(in the rows, 128 means zero)
M: a few groups of rows, each row roughly a mix of its group's hidden directions:
M (152 x 10):
[[128 128 145 182 170 129 103 122  95  74]
 [164 125  82 113 158 153  94 154  96 169]
 [ 87  96 162  88  85 150  95 124 152 144]
 [109 159 156 175 143  93 135 158 139  75]
 [174 139 146 147 119 153 198 138 159 118]
 [ 69 108 173 141 137 139 130 185 118 140]
 [ 68 121 189 115 119 129 160 160 131 123]
 [193 182 106 133 117 117 156 104 111 140]
 [140  73 150 196 113 145 143 146 133 148]
 [137 162 123 122  72 187 127  87 128 136]
 [ 78 129 145 139 104  92 188 130 104 103]
 [100  85 140 112 114  66 127  89  99 143]
 [196 158  92 146 136 123 146 164 157 126]
 [176 149 166 143 144 175 172 157 135 124]
 [169 203 110 129 158 120 132 105 150 129]
 [ 98 165  99 102 116 118 111 130 183 177]
 [ 81 131 142 151 140 140  58 168 131 127]
 [121  35 139 120 119 123 132 124 109 110]
 [ 85  79 153 115 124 144  97 164 134 174]
 [107 103 145 101 155  73 135 168  91 101]
 [170 147  98 144  77 179 127  99 116 112]
 [194 150  87 138 155 154 106 110 127 158]
 [159 148 174 111 117 172 178 114 121 160]
 [153 128  99 119  56 121 136 137 158 171]
 [123  61 155 127 111 139 180 126 123  91]
 [136  64 131 170  99 149 130 124 110 174]
 [ 88  99 153 120 157  93  82 166 127  99]
 [ 68  82 106 113  96  85 110 127 118 125]
 [172 149 138 140 160 179 150 163 143  89]
 [ 92 123 132 105  65  99 176 115 136 148]
 [100 162 121 188 178 105 151 123 147 117]
 [109  50 162 137 138 144  90 136 134 137]
 [116 206 140 138 144  85 149 128 130 156]
 [159 165 110 141 177  96 121  82 154 105]
 [102  96 181 121 113 175 173 152 127 136]
 [171 184 128 164 137 156 169 124 156 127]
 [ 99 155 136  93  66 124 112 139 166  94]
 [112  71 107  81 106 148 110  92  98 138]
 [122 135 100 163  87 192 122 162 105 123]
 [185 109 120 166 151 128 125  71 103 119]
 [124 121 183 157 156 182 136 174 123 125]
 [ 88  78 110  91 155  89 123 161 147 139]
 [110  89  96 110  63 151 122 146 116 163]
 [110 148 158 148 103 127 113 113 201  92]
 [ 83 107 127 103 141  82 174  99  90 123]
 [126 103 142 173 137 169  99 107  76 160]
 [185 174 102 137 138 133 159 148 158  92]
 [111 148  89  75  99  82 118 123 156 157]
 [ 87 152 169 159 122 172 108 163 144  98]
 [116  50 148 106 122 136 123  96  92 141]
 [ 75 159 168 152 136 150 145 158 132 173]
 [129 115 174 117 113 166 115  73 177 133]
 [ 94 106 181  82 147 158 146 102 116 157]
 [138 115 104 124 164  87  57 124 109 107]
 [ 99  76 125  87  91 154 113  91 104 144]
 [126 160 126 203 149 112 158 162 144 119]
 [136  85 134  93  85 161 141  85 108 162]
 [ 99 204 120 101 125  97 133 142 161 127]
 [147 175 116  77 101  82 122 151 111 155]
 [ 53 123 115 107 115  97  82 134 125 118]
 [151 103  79 151 107 119  62 134 148 111]
 [ 38 105 134 152 140 124 137 136 121 130]
 [166  58 134 159  96 128 136 133  93 132]
 [147  88 134  68 131 106 139  71 133 142]
 [100 111 174 120  72 177 154 128 135 141]
 [130 143  90 124 128 121  95  47 142 115]
 [119 198 102 156  80 110 125 124 114 108]
 [ 90 108  83 174 147 110  89 140 137  92]
 [145  64 169  82 137 136  91 123 122 132]
 [105 102  85  88 138 116  70  95 127 147]
 [115 156 161 104 147 154 183  83 114 156]
 [186 115 121 184 167 158 130 136 118 110]
 [157 103 142 170 142 109 134 123  83  68]
 [114 108  90 107 139 170 118 121  81 182]
 [103  88 142 150 130  81  90 142  83  98]
 [110 116 106  79  69  96 124 131 164 149]
 [135  97 138  77  81 153 179 108 138 132]
 [148 154 131 164 203 111 135 127 105 101]
 [138 154  90 201 146  96 150 135 128 111]
 [201 101 105 130 166 142 123 103 106 147]
 [173 174 127 171 121 118 168  84 125 125]
 [131  51  96 120 139 152 103 148 140  99]
 [ 85  76  84 104 124  94 121 166 133 130]
 [124 184 133  95 132 130 141 163 185 155]
 [129 139  76 109 165  69 107 111 153 111]
 [ 68 115 148 137 155  80 102 163 117 148]
 [131 161 103 101 102 162 102 117 159  67]
 [115 134 176 138  63 142 123 107 158 164]
 [105 167 113 126 108 178 134 108 139 191]
 [ 59 153 136 148 102 120 137 171 155 107]
 [151 205 113  96  92 117 149 138 135 131]
 [134 138 101  92 119 174 131 108 161 191]
 [116 206 116 151 148 107 147 156 140 152]
 [109  58 173 112 122 125 145 141  88 135]
 [199 150 129 136 104 174 134 120 122  92]
 [134  48 136 121 108  91 145 138 121  98]
 [ 55 121 142 122  87 118 112 170 138 143]
 [179  94 164 115 109 150 154  91  95 150]
 [123 174 161 107 163 170 122 114 175 152]
 [120 101 123 123 143 192 121 119 173 176]
 [149 138 151  83  81 173 159 116 122 163]
 [104 162 101 106 127 127 109 130 193 175]
 [ 84 136 173 167 120 115 167  95  92 138]
 [165 113  84 174 156 108 148 103  87 138]
 [177 149 122 167 171 163 142 117 164 105]
 [ 76 112 143 141 143 122  62 156 114 156]
 [152 163  80 100 102 130 164  84 155 142]
 [171  66 121 114 150 114  89 149  95 134]
 [151 183 152 136  75 155 151 105 103 141]
 [101 130  92  66  87 109 142 124 150  96]
 [155 189  90 117  87 116 148  97 118 149]
 [134  85  98  87  74 138 123  93 121 157]
 [177 117  78 154 160 145 113  80 132 121]
 [138 126 171 111 122 161 173 141 116 191]
 [111 115 102 113 141  70  59 133 120 125]
 [ 46 138 130 127 121  88 101 139 141 117]
 [169  78  89 176 132 130 109 136  97 144]
 [104 156 102 156  83 128  91  82 124  92]
 [ 93  96 105 168 155 129  88 156 143  84]
 [169 113  52 130 103 128 138 123 100 149]
 [150 158 151  79  85  98 135 149 143  85]
 [160 190 122 129 121 149 179 127 167 137]
 [130 126  54 142 136  90  92 148 106 111]
 [114  89 112  97 139  72  88 122 107  90]
 [ 91  90 130 135  98 149 176 142  80 153]
 [172 178 130 133 109 108 110 100 185 122]
 [ 95  85 131  99 154 137 121 140 198 121]
 [190 117 148 152 167 147 133  83 108 147]
 [100  74 107  80 102 127  86 137 127 156]
 [130  99  94 154 110  88 114  66  95 124]
 [105  69 144 125 137  99 117 127  97  70]
 [133  84 151 100 117 160 145 188 148 159]
 [143 188 112 166 173 120 151 165 133 136]
 [178  64 135 148 142 120 141 124 110  84]
 [177 129 138 126 155 143 165  69 104 158]
 [130  90 118  98  69 176 157 143 128 147]
 [126 135 149 154 164 153 133  57 165 143]
 [159 166  99 144 125 100 148  71 105 163]
 [ 86 180 115 138 129 165 174 128 118 165]
 [ 95  82 134  79 106  85 114 160 147 143]
 [141  58 141  99  93 155 102 130 104 146]
 [142 134 148 194 175  94 130 103 102 133]
 [118 119 107  60 101  90 131 170 142 112]
 [137 107 104 124  72 181 115  89 124 159]
 [ 95  74 178 145 125 153 121 170 120 149]
 [101  58 118  81 102 150 127 142 133 146]
 [130 173 122 142 119 139 108 153 156 201]
 [ 77 166  79 115 105 139 113 100 156 154]
 [154  91 110 108  96 165 136 112  77 168]
 [112 204 109 141  94 149 149 139 159 129]
 [139 133  95  90 148 108 105  64 124  89]
 [118 117  81 175 165 108  93 138 141  86]]

the one row of each list that fits no group (the others fit one group, some only roughly):
- q_733: [147 168 118 137 157 194 121 110 138 171]
- q_507: [136 148 131 174 163 140  77  78 104 127]
- q_696: [117 131  89 149 142  88  87 185 130 157]
- q_790: [103 180  93 143  83  96 155 140 146 100]
- q_159: [132  76 137 102 126  93  92 144  75 104]
- q_995: [130 167 133 135 121 109 102 159 141  51]
- q_131: [128  88 114 130 146 127 116  66  69 138]
- q_99: [ 89 121 137  74 102 111 108 162 154 172]
- q_744: [116 171 153 103 135  84 144 179 151  95]
- q_691: [ 86 161 108 135 118 116 127 160 146 198]
- q_253: [112 187 143 108 106 138 116 104 190 115]
- q_107: [151 196 119 121 129 108 167 166 130 160]

q_691
- q_397: [137 132 118  97 146 171 112  61 161 150]
- q_992: [ 72 161 156  90 127 133 123 177 156 127]
- q_874: [143 165 137 148 183  88 170 162 134 120]
- q_80: [121  83 163 155 141 159 160 165 111  86]
- q_67: [125  76 152 135 100 151 110  96  99 181]
- q_984: [121 158 149 108 117 184 104 138 182 160]
- q_235: [ 83 108 161  99 126 187 131 126 148 165]
- q_578: [156  77  93  88 107 139 143 104 160 162]
- q_284: [121 160 129  73  97 166 165 129 147 166]
- q_688: [ 98  93  90 125  68 149 115  87 114 135]

q_80
- q_500: [155 144  82 139 184 117 105  83 152 129]
- q_818: [ 65 145 114 117  89 136  93 156 150  95]
- q_476: [ 72 109 112  84  99 165  89 124 136 139]
- q_63: [131  97 170  67 148 142 122 177 140 130]
- q_149: [ 91 118 159 111 123 157 148  57 130 154]
- q_409: [132  91 150 140  93 193 111 114 143 166]
- q_104: [141  64 107  90 111 160 104 157 126 157]
- q_445: [147 165  74 164 155  99 138 117 158  95]
- q_425: [145 182  98 135 156  85 126 109 138  80]
- q_945: [ 85 165 160 119  93 154 127 185 143 124]

q_445
- q_301: [106 178  96 124  85 105 148 114 145  79]
- q_997: [120 144 168  97  65 163 154 159 129 133]
- q_925: [ 88 140 154 126 160  72 129 141 148  78]
- q_31: [ 55 113 134 102 162 156  98 129 138 150]
- q_506: [197 124 165 121 115 126 148  76 136 117]
- q_225: [ 61 115 130  91 152 103 116 168 102 117]
- q_646: [ 78 129 110  88  74 146 113 143 152 159]
- q_115: [154 111  65 112 125  95 105  82 100 138]
- q_951: [121 161  63 119  72 114 116 117 146 112]
- q_198: [158 173  84 129 113 140  95  85 165 114]
- q_635: [ 90 132 185 138 138 129 133 192 154 127]
- q_632: [198 155 141 173 139 159 144 120 107 118]
- q_567: [141 125 138 103 158  69  87 177 126 111]
- q_678: [103  71 121 152 135 109  63 129 123 150]

q_646
- q_862: [156 140 165 146 109 186 160 146 127 173]
- q_814: [180  88 161 162 170 114 142 141 104 142]
- q_942: [112  84  85 146 108 184 125 130 123 169]
- q_243: [ 79  93 103  88 105  87 104 124 145 154]
- q_536: [128 127 152 119 156  69 196 142 129 133]
- q_87: [120  72 150 135 168 145  96 131  87 166]
- q_457: [155 165 145 150 175 126 137  76 121  86]
- q_927: [149 132 118 155 154  61 137 161 119  83]
- q_62: [157 146  92 179 120 140  79 143 108  90]
- q_934: [ 42 151 130  95 117 120 117 134 146 120]
- q_902: [ 88 111  89 127 117 113  91 172 140  78]
- q_277: [ 66 123 171 100 114 137  83 119 141 101]
- q_166: [110 126  79 136  68  97 104 113 146  94]

q_62
- q_910: [173  73 177 134 148 166 137 122 120 118]
- q_295: [ 95  57 113 115 118 122  88 164 141 126]
- q_679: [127  77 156  89 113 174 103 120 120 169]
- q_891: [147  70 145 109 137 156  90 103 120 177]
- q_333: [122  58 146 113 135 132 118 132 100 186]
- q_314: [212 108 117 125 108 104 116 118 117 100]
- q_263: [149  86  96  55 124 119 157 139 134 134]
- q_196: [146 113  75 119 119 148  88  82 148  86]
- q_655: [166  81 147 155 136 168 150 146  99 169]
- q_797: [174 149 101 173 145 126 105  92  86 105]
- q_390: [120  74 162  90  80 166 122 127 118 110]

q_295
- q_181: [124  80 133 106 122  68 100 139  86 103]
- q_154: [159 125 133 183 129 165 156 158 104  83]
- q_917: [117 169  80 163  95  91  95 100 121 128]
- q_84: [141 152 131 152  98 137 157  53  99 136]
- q_28: [135 133 145 178 208 111 123 132 135 131]
- q_830: [123 207 139 169 114 127 157 144 114 141]
- q_535: [113 164 113 188 137 173 151 118 148 162]
- q_228: [188 187 102 127 121 106 152 155 116 126]
- q_623: [185  85 137 110 136 152 164 106 123 170]
- q_493: [131  39 117 112 115 124 121 147 110 106]
- q_368: [137  76 101  97 103 142 125 122 159 186]
- q_770: [155 112  78 171 136 121  98 120 119  71]
- q_282: [ 99 129 147 125 144  62  98 171 121  96]

q_154
- q_658: [139 137  92 107 119 119 125 209 143 100]
- q_30: [139 148 151 201 129 179 146 124 110 133]
- q_618: [132  95 167 111 156  97 111 167 119  72]
- q_529: [105 143 130 167 172 108  74 163 159 125]
- q_94: [150 125 103 124 168  75  83 128 139  83]
- q_585: [165 150  65 147 179 115 138 145 148 128]
- q_822: [155 106  90 147 111 161 119  94 132 191]
- q_738: [ 84 102 124  78  93 124  80 156 130 114]
- q_575: [122 132  99  91 122  71 117 127  90 178]
- q_204: [ 66  87 178 132 158 136 124 147 143 140]
- q_900: [138 152 178 169 187 110 154 121 110 128]
- q_543: [ 95 179 100 140 153 158  95 105 158 162]
- q_408: [113 129  78  99  56 122 106 126 138 146]
- q_612: [135 176 173 148 164 151 145 144 162  90]

q_575
- q_796: [145  80 138  95 168 132 127 106  76 162]
- q_735: [ 97  68 149 162 122 159  95  97 112 111]
- q_61: [107 191 129 133 108 102 123 152 176  92]
- q_160: [201 162 126 161 136 134 162 143 116 151]
- q_540: [137 166 117 113 101 162 149 185 168 151]
- q_150: [160 150  66 122 139 131 102 106 163  86]
- q_199: [160 117 121 150  88 157 182 125 153 173]
- q_45: [154 117 125 173 131 130 109 155 116  53]
- q_869: [131 195  77 136 116  94 124 145 144 104]
- q_654: [164  72  90 159 149 112 100 105  99 132]
- q_407: [ 89  74 134 108  90 105 116 168 107 102]

q_540
- q_521: [107 159 118 158 184  75 133 113  97 115]
- q_971: [128 188  87 156 106  94 154 100 130 104]
- q_53: [ 76 105 146 120 152 142 144 179 141 176]
- q_682: [158  86 165 104  92 138 146 132 163  81]
- q_342: [186 105 134 141 137 156 184 113 101 152]
- q_808: [164  87 144 104  75 141 137  88  94 121]
- q_275: [ 87 140 144 144  96 193 146 120 154 160]
- q_515: [122  96 101  63 112 115  92 117 116 169]
- q_305: [102 177 115 148 154  67 118  89 125 134]
- q_113: [129  67 156 112 112 161 115 170  96 155]
- q_279: [178  68 128 142 147 132 133 114  84 156]

q_682
- q_461: [118 191 109 169 111 127 156 117 173 145]
- q_264: [183 160 143 133 136 103 179  88 151 131]
- q_281: [116  85 133 112 106 136  59 119 127 173]
- q_41: [184 154 136 147 182 148 116  91 123 103]
- q_614: [134 157  61 117 144  81 115 156 138 102]
- q_730: [147 159 127 150 134  84 196  93 118 126]
- q_694: [ 72 163  95 129 104 116 128 158 176 110]
- q_48: [112 170 154 101 127 134  92  91 176  93]
- q_983: [202 123 111 156 165 122 119 108 115 160]
- q_448: [155 156 111  83 103 147 118  62 148 131]
- q_740: [145 183 145 114 191 119 163 136 124 151]

q_694
- q_520: [ 76 171 134 128 183 102 132 153 155 118]
- q_518: [106 149 125 123 118 185 165 102 168 170]
- q_130: [148 165  86 129 180 136 119  75 126 148]
- q_230: [127 150  98 130  78 144 185  90 145 152]
- q_752: [ 88 122 141  96  66 118 129  94 105 163]
- q_505: [ 80 175 120 113  97 169 111 121 171 136]
- q_807: [181 105 106 125 141  85 119  70 120 108]
- q_168: [160 140 172 164 185 105 148 110 111 152]
- q_582: [ 80 105 122  98  71 157 126 132 148 165]
- q_495: [118 164 165 116 100 176 160  96 159 154]

q_582
